T: rows in a few groups, each row roughly a mix of its group's directions:
T (132 x 10):
[[  6 -47 -22 -27  24 -23 -12 -28 -23 -15]
 [-44  -6 -45 -23 -30  13 -18 -14  -5 -10]
 [-19 -29 -35 -15  33  -2 -27  14  29  27]
 [  3 -22  53 -22  38  -3  -4  17  28  -5]
 [ -1   0 -33  -1  -8 -39  12 -56 -16   3]
 [ 12 -35  26 -32  -6  -5 -31  12  44   4]
 [ -3 -13  30  22 -19 -39  44 -22  20  -8]
 [  9 -55  -4  -6  15  16  31  28 -29   6]
 [-11  35  11  28   3  45 -13  10  17  39]
 [-37  23  12  -4 -11 -15 -54   0  17 -25]
 [  7  -8 -36  12 -24  -1 -12 -40 -30 -38]
 [ 34  24 -15 -24  17   7  37   6  34 -29]
 [ 38  31   9  16 -44 -17  27  -9  16  17]
 [  0  -7  26 -16 -12 -44   0 -53 -14 -13]
 [-10  36  17  29  40   8   2  15  16  39]
 [ 11  -3  51  22  -7  13  22  25  11 -40]
 [ 38  42 -12 -15 -25  11 -22   2  -2 -38]
 [ 16  -4  48 -15 -21  17 -45 -19  18   7]
 [ 35  30 -13   6   3  41  -9 -29   5 -35]
 [-40 -15   9 -22  38 -25   1   4   0 -43]
 [-39   1  -2  31 -18   4 -33 -37 -20  25]
 [ -6 -24  -5  15   2  19 -23 -56 -18 -32]
 [-32 -38  -4 -10 -36  40   1 -15  24  -2]
 [-39  60 -17  -9 -15 -17   9   3  -8  12]
 [-49 -11  -6  -7 -46 -32  10 -11  18  -1]
 [-17 -43 -20 -29  18  26  29 -17  27   3]
 [ 34   2 -11 -34   6   8  25  -8  31 -46]
 [ 24   4 -27  25 -37   1 -11  16   9 -50]
 [ 27  37  29  26 -20 -11  22   8  29  26]
 [ 20  -4  38 -17  43 -31  10  12  34   5]
 [ 42 -11 -35  14  18  14  18  19 -39 -14]
 [ 25 -24  18  27  52 -21 -10  -9 -16  20]
 [ 38  27  -1  19 -40 -16 -31  17  24   7]
 [ 19  29   1 -19  21 -25   9 -58  17   3]
 [ -6  28  -8 -30 -53  15  28   2  -1 -26]
 [ -5 -35  36 -30  28 -25  -5  18  -1 -32]
 [ 18  36 -37  25  31  -9  35 -14  -2 -14]
 [ 31  16  20 -34  -8  16  14  48  18  16]
 [-39  -8   2   7  38  -1 -37  -7 -36  23]
 [ 58  11   3  -1  14  -7  40  24  -5 -18]
 [-38  -1  19  10  43  32 -16  26 -19 -15]
 [-42  -7  25   7  -9 -34  21 -43 -12  -9]
 [ 27  36 -22   4 -17  20  38  33  -9 -22]
 [-16  15 -16  22  -4 -11  12  23 -46 -46]
 [-28  -2  28  10  -3 -31 -27 -39  17  33]
 [  5  18  -3 -21  17 -26  20 -24  47 -36]
 [ 39   8  46  -5 -37   3  26   4  20  -7]
 [-16 -29  -1 -37 -17 -45  -1   7  25 -29]
 [ 15   8  11 -28  15  15  -3 -12  52 -43]
 [-14  11 -29 -44 -45  -2  15 -22  15  15]
 [ 13 -36  32 -16  11 -30 -13   9 -46   9]
 [ -4  32  42  17  23 -32 -30 -12  20 -15]
 [-12  -7 -30 -19 -63   4  15  15  11 -14]
 [-22 -19  11   1   6  20  37  28   7  51]
 [-23 -31  -3   8  43  25  -9   2 -45  12]
 [-45 -19 -49 -18  -6  20 -27   3   0  -1]
 [  2  12 -45  34  28 -20  10 -16  24 -28]
 [ -4  23  35 -20   2  21   9   5 -24  55]
 [  3  20  53  20  37 -24   2 -26   8  -7]
 [ 32  17  52  -6  -4 -34  26 -15   9 -12]
 [ 21 -23 -16  41   1  20 -20  10 -13  48]
 [-32 -20 -42 -41  -3  -5 -13 -17 -12 -28]
 [-37 -38  15   7 -17 -10  41   6  17  28]
 [  4 -32   4   0  31 -20  26  17 -20 -50]
 [ 13 -23   9 -29   1 -48  22  36 -20   9]
 [ 17 -43 -18 -18 -18  28  40  -9 -24  -9]
 [ -3 -34   3   6  58   0 -17  -1 -35 -11]
 [ -6 -21 -47   1 -36 -35  16 -21  15 -14]
 [ 19 -12  -5  -5  50  -7  39 -27   4 -29]
 [-27 -35 -24  17  14  33 -38   3 -14  22]
 [-32 -19 -12 -29  19  43  -4   1 -34  23]
 [  3   3 -35   7 -38  -4  17  53 -20  -4]
 [ 28 -21 -27  -2  -9  25   9 -19  49  28]
 [  5 -17  -8  -9  38 -25  60   9   3   3]
 [ 55   2  32  -9   2  -3  35  23  15 -15]
 [  3 -31  13 -21 -29  -4 -31  37  19 -34]
 [-10 -21  18  22  48 -15  15 -32 -27  21]
 [-59  32 -30 -15 -11   1 -12  -2  16   7]
 [ 18 -17  35  28  -9  10  34  41   1  26]
 [-31  24  52  12 -21 -16  -7 -34   0   4]
 [-39  19  10 -24 -40  20 -25  25 -18   9]
 [ 33  21  34 -10  41  33  11  14  16  12]
 [-11  26  55  -3  30 -15   8  17  31   0]
 [-21  18  19 -26  -7  32  -2 -39   3  43]
 [ 24 -22  52   0  -2 -33  -4 -37   2   7]
 [-18  22  -2   3 -28 -25 -26  40 -16 -39]
 [-12 -38 -32   4  16   5  27  36 -24  28]
 [ 28  -1 -15 -10 -35 -22  -7  35  43 -18]
 [ 27 -27  25  -2  14 -15  15   9 -16 -56]
 [ -3  21 -52  -1 -42  -4  28  11  18 -11]
 [ -1  16  33 -25  13 -13   3  43  42  18]
 [ -7  13 -50  -9  -6 -16 -47   2 -11  30]
 [-23 -16 -58 -27 -36  -2  -3  -4   6   5]
 [ 31  33 -15  13  14 -35 -37 -22  10 -21]
 [ 12 -43   5 -23   2  11  48  19 -22 -21]
 [ 31 -36  -6  26  23  20  18 -26  -7 -37]
 [-16 -42 -22  11  33 -12 -20  11  24 -35]
 [-22 -17  -4 -31 -32   2  24  33  41  11]
 [-51 -35 -21   1 -22 -17  27   7  15  16]
 [ 15 -12  21  -5   3  -5  53 -19  46 -12]
 [ 23   7  18  -5 -22  11  22  23  52 -32]
 [-49  11   0  -5   6 -18 -54  12  17   7]
 [-27 -46   9  19  25  22  16 -32 -17  15]
 [-49 -17  24 -45  12   9   6   8 -21  16]
 [-45 -20  39  22  28 -12   0   0 -16  24]
 [  0 -32 -30  21 -19 -23   7   3  29 -46]
 [ 42   6  25  -6  32 -20  24 -34  24  10]
 [ -1  14 -27 -57   4  27  10 -31  16   9]
 [-12   7 -38 -18 -45  15  -2  17  37  18]
 [ 38 -16   1 -19 -21 -19  -5  14 -57  -2]
 [-34 -35  -8 -19 -28  28  23  32  19   3]
 [-36  40 -30   5  10 -30  -7  -5  25  28]
 [ 16   7 -46 -34 -45  17  13  -4 -10   9]
 [-36  26 -14  50  -4   3 -29 -20  -3  18]
 [  5 -12 -19  30  14 -42 -11 -34  -3 -39]
 [-65  10   6 -24  -4  24 -12 -12 -21   0]
 [  9 -45  39 -23  27 -21 -14 -10 -22 -13]
 [ 11 -11  25  -9  30 -55 -25  -3 -25 -14]
 [ 32  35  15   2  -8  52 -32   0   1  -1]
 [ 20  24  -1   8 -24  22  17  38  44  23]
 [ -5  -6 -40 -26 -15 -22  16 -37  40  -8]
 [ -5  12   6   6  -5   3  34  20 -66  -6]
 [ 20  14  25   3  -9 -55  10 -41   5  13]
 [ 20   7 -12  15 -31  14 -31  54  -4 -21]
 [ 30  10 -38 -15  -4   1  29 -17  13 -48]
 [  6 -15  31  -6  25 -50 -21  12 -35  11]
 [-20 -24  32   4  25  13  35  -9 -23  41]
 [ -2  -4 -15  11  49 -31 -12 -47 -12  10]
 [  9 -41 -58   0   2   2 -19 -13 -20  14]
 [-33 -36  -2 -45  18 -19 -25 -18  14 -10]
 [ 44  12  19  -6 -22 -43  26 -28   5   0]
 [ 54 -47  10   0  -7   5  -3  15  25  10]]
the two rows of each list that fit no group, in list order (the others fit one group, some only roughly):
  * J_567: [ 29  30  -8  33   7  10  -7 -12 -52  19]
  * J_854: [-16   2  15  21  18  -8  34  37  -9 -49]
  * J_214: [-17  20  18  57 -11  28 -19  -1 -18  20]
  * J_45: [-51  -4  17   8  22 -13  11  10  45  22]
  * J_438: [-41  39 -29  30   7 -20 -20  13 -15   9]
  * J_72: [ 11  30  -7   7  47 -51  16  -4  -1   8]
  * J_918: [ 28  14   7  24 -49 -15  11   1  -1 -44]
  * J_160: [ 20 -40  29   2  11 -43   4   5   6 -37]
  * J_850: [  1   9 -35  18  18  20  27 -41  17 -35]
  * J_761: [ 23  27  -3 -17  19   1  -9 -50 -12 -41]
  * J_109: [  8  -5  -9 -45 -32 -25   5  41  24  -9]
  * J_763: [ 25   6 -59  13 -25 -10 -25  18  -3 -17]
  * J_315: [ 14  21 -26  39   7  -1 -13   1  16  54]
  * J_295: [ 16  25 -29   4 -21  23  52 -12 -19  18]
  * J_296: [ 19  39 -39   6  -6 -44  12  18   4 -22]
 | J_854, J_160
  * J_371: [ 38 -35  51 -30   6   4  10  -3   0  -4]
  * J_980: [-30  -1  25  15  47 -28 -25 -24  17  -4]
  * J_723: [ -4 -24  33   6   6  27 -22  23  41  34]
  * J_916: [-15 -27 -11  26  11 -13  -8 -21 -24 -56]
  * J_590: [-40 -26 -34   2  -7 -12   5 -30  29 -30]
  * J_196: [ 26  -1   1   6 -53   9 -17  40  -4  29]
  * J_597: [ -1   6  -1 -19  -2 -45   6  23 -51 -25]
  * J_945: [-35  20  34 -43  18  29  -9   5  19   0]
  * J_172: [-11 -27  13  -1 -36  41 -36  -5 -19  22]
  * J_182: [ 11   5  -5 -14  28  34 -42  14  15 -43]
  * J_830: [10 12 29  4  2 53 -4 23  2 42]
  * J_869: [  9  22  57  -7   1  15  -4 -17  44  -3]
 | J_597, J_869
  * J_748: [-28   6 -26 -28  36  -1 -36 -34  10 -13]
  * J_636: [ 40 -37 -18  14  26 -19  12   4  37 -15]
  * J_113: [-20  24   1   8  11 -26 -38  15  10  51]
  * J_652: [-33   3  32   6 -13  25 -41  10  24  31]
  * J_269: [ 12  38 -44   2  35  13   5   3  13 -33]
  * J_477: [-12   9   9  18  -2 -26 -32  -4  23 -58]
  * J_866: [ -3 -43  37 -43  19   6   7   4  10  26]
  * J_524: [ 31 -22 -34 -54  -6   8 -14  -6 -10 -17]
  * J_873: [ 30 -18 -13 -18 -48 -20  10 -38 -11 -10]
  * J_422: [  6  24 -18  26 -17 -54 -31 -16   9  14]
  * J_211: [ 34   5  -2   8  -7  35  20  16 -47  28]
  * J_659: [  5  15 -34 -29 -31  13  -6 -28 -38 -25]
  * J_309: [ 23  18 -13  31  -2 -32 -36  -7 -40  15]
  * J_385: [ 23  14  19   4  64 -22  23   3  -4   2]
  * J_535: [-18 -20 -13 -37  19   1  58   8 -10   9]
 | J_269, J_524
  * J_532: [ 45  16  36  39 -14 -16  -1 -16  18 -15]
  * J_709: [-11   4 -41 -40 -30   9  12 -36 -22   0]
  * J_924: [  0   6 -27 -42 -12  -2  15  -2  50  31]
  * J_978: [ 19  -2  13 -37  -7  35  18  20  48  -1]
  * J_78: [ 29  11  -9 -27  37   5  11 -20  44  24]
  * J_195: [ 44 -48  18 -33   5  -4   7   8  13 -16]
  * J_85: [ 19  16 -19  39 -45  36   5   8  -3  18]
  * J_274: [-19  -2   0 -25  24  -4  16 -54  33 -20]
  * J_254: [-11  23  -2   2   5  38  11  51  38   1]
  * J_151: [  0  -9  20  10   4  57   2  37 -21 -24]
  * J_382: [ 35  45  21 -13  34  -3  -6  32  13   2]
  * J_541: [-23  32 -30 -25  -4   5  44 -23  19 -18]
  * J_496: [ 35 -10  -9 -27  -5   9  22 -30  51   7]
  * J_492: [  4   5 -16  -3 -45  28   1 -38 -33  25]
 | J_532, J_492
  * J_737: [-13   4  10  35  18 -44 -36   1  10 -32]
  * J_374: [ -7  13  30  -1  17  42 -22 -21  44 -17]
  * J_882: [ 15   1  30   9  44  24 -30 -34  -6 -22]
  * J_456: [  0 -13  23 -24   4   8  -3  45  45 -29]
  * J_685: [  9  45 -10   6 -31 -26 -43  -2 -17  14]
  * J_545: [-47   7  35  29  -7 -29 -18  -3 -18 -20]
  * J_796: [-31  48 -26  28 -16  -5  -9  -3  34   1]
  * J_778: [-46 -35  -2 -30  -8 -31  -7 -10  28   9]
  * J_809: [-25   2 -43 -19  47  10  -3  21 -11 -23]
  * J_93: [-14 -10 -38 -24  45 -41  -2 -11 -10  -2]
  * J_308: [  7  18  11  10  28 -47  16  20 -24 -39]
  * J_331: [ -5  14  43  10  21 -34 -25  21 -37  -1]
  * J_800: [ 44   6  37  -2  36   8  -6   9 -36  13]
 | J_456, J_778
  * J_293: [ 28 -18  19 -28  10  -1  61   0 -15  -6]
  * J_94: [-18  26  21  21  -9 -51 -25 -29 -11 -12]
  * J_80: [-11 -37 -31  36  23   6  -3  17 -37 -16]
  * J_426: [-23   0  39   9  -4   4  31 -41  -5  38]
  * J_860: [-19  -3  32 -55 -14 -20 -15  20  22 -13]
  * J_651: [  6 -12  -5  21  -7 -25  -4  35  61   1]
  * J_513: [ -5  -8 -18  -7 -54 -17  40   0   4  32]
  * J_100: [ -4   4 -21  33  28 -25  20 -13 -51  13]
  * J_623: [-16 -40  -4  32  13   6 -50  18  -4 -21]
  * J_662: [-28   0  43 -27 -24 -28 -26  12   8  26]
  * J_251: [  5  31 -35  -5   7 -27  29   2  38 -31]
  * J_313: [ 23  12 -15  30  36  18  14 -38 -30 -16]
  * J_167: [ 13 -46 -27  34  15  12   0  25 -19 -27]
  * J_996: [-32 -10 -46  27   4  -8  39 -24  -6  10]
  * J_69: [-27  11 -27 -41   3 -43   6 -23  -8 -22]
 | J_426, J_662
  * J_740: [-27  23 -20  48  22   0  18  -5  -7  38]
  * J_526: [-23  34 -18 -50 -20  21 -27  -7 -11   7]
  * J_210: [-18  26 -50  35  -8 -22  -3 -26  -9 -12]
  * J_678: [ -3 -26 -45  12  -4 -22  -7 -14 -50  14]
  * J_657: [ 47 -34 -24  17 -17  -2  -7 -22 -34   4]
  * J_449: [ 44 -13 -18  -7 -13  10  18 -20 -40 -34]
  * J_56: [35 -9 11  9 21  8  8 40 46 24]
  * J_739: [ 33 -40  34 -13  14 -10   2  21   1  40]
  * J_906: [ -7  35  43 -10  -1  -6 -32 -34  10  28]
  * J_9: [-13 -25 -46  -1 -14 -51  11  20   8  -7]
  * J_879: [ 32  18  16  18  17  33  -6 -23  21 -45]
  * J_855: [  7   7  44 -10  33 -11   7  41   4  34]
  * J_640: [-14  30 -30  -7 -16 -35   1   7  45 -27]
 | J_9, J_879
  * J_340: [-14  -7  60  31 -14  -7  23  16 -20  -7]
  * J_870: [-13 -38  11   1  21 -12 -21  22 -28 -48]
  * J_865: [ -3   4 -34 -20 -20  31 -11  17 -40  36]
  * J_372: [ -4  -7 -24  15  -8  42   3  49   6 -34]
  * J_368: [ 40  22  -3  24   2  29 -45  21 -17   9]
  * J_888: [ 27  25  39   0  -3   9   9   9  36 -43]
  * J_358: [-37  43  10  10  14  13  -5 -27 -27  31]
  * J_470: [-12  26  19 -38   5   5  17  30  47 -13]
  * J_515: [ -2  -8 -27  40 -30  21 -48  15   3  -3]
  * J_234: [-10  45 -17 -31 -13  -2 -50 -11   2  12]
  * J_442: [ 18  28  26 -39   3 -12  39 -21  18  24]
  * J_703: [ 29 -10  21 -30 -24 -23  25  40  -1 -26]
  * J_280: [  1  38  55   1  12  20 -21  14  -8 -24]
 | J_372, J_368
  * J_60: [ 12 -13 -21  14  13  -2  30   5 -12 -64]
  * J_646: [  7  -4 -11 -19  -8   9 -65 -28   9 -22]
  * J_387: [ 25 -32  -4  -7 -41  24 -12   8  25 -38]
  * J_366: [ -5 -23 -18 -41  15  33  32  -6 -28 -25]
  * J_619: [ -5  25 -47  15 -10 -30  -2 -26   4 -40]
  * J_52: [ 36 -27  40 -32  30  19   8  -1  -6 -13]
  * J_36: [  9  -6  51 -30  13 -14 -34  30   9  11]
  * J_543: [22 33 -4 43 10  6 12 31  7 39]
  * J_568: [ 12   7   5  30 -23  -5 -46  17 -19 -42]
  * J_847: [ 10 -13 -63 -15 -12  -2 -17  -9  23 -29]
 | J_646, J_366
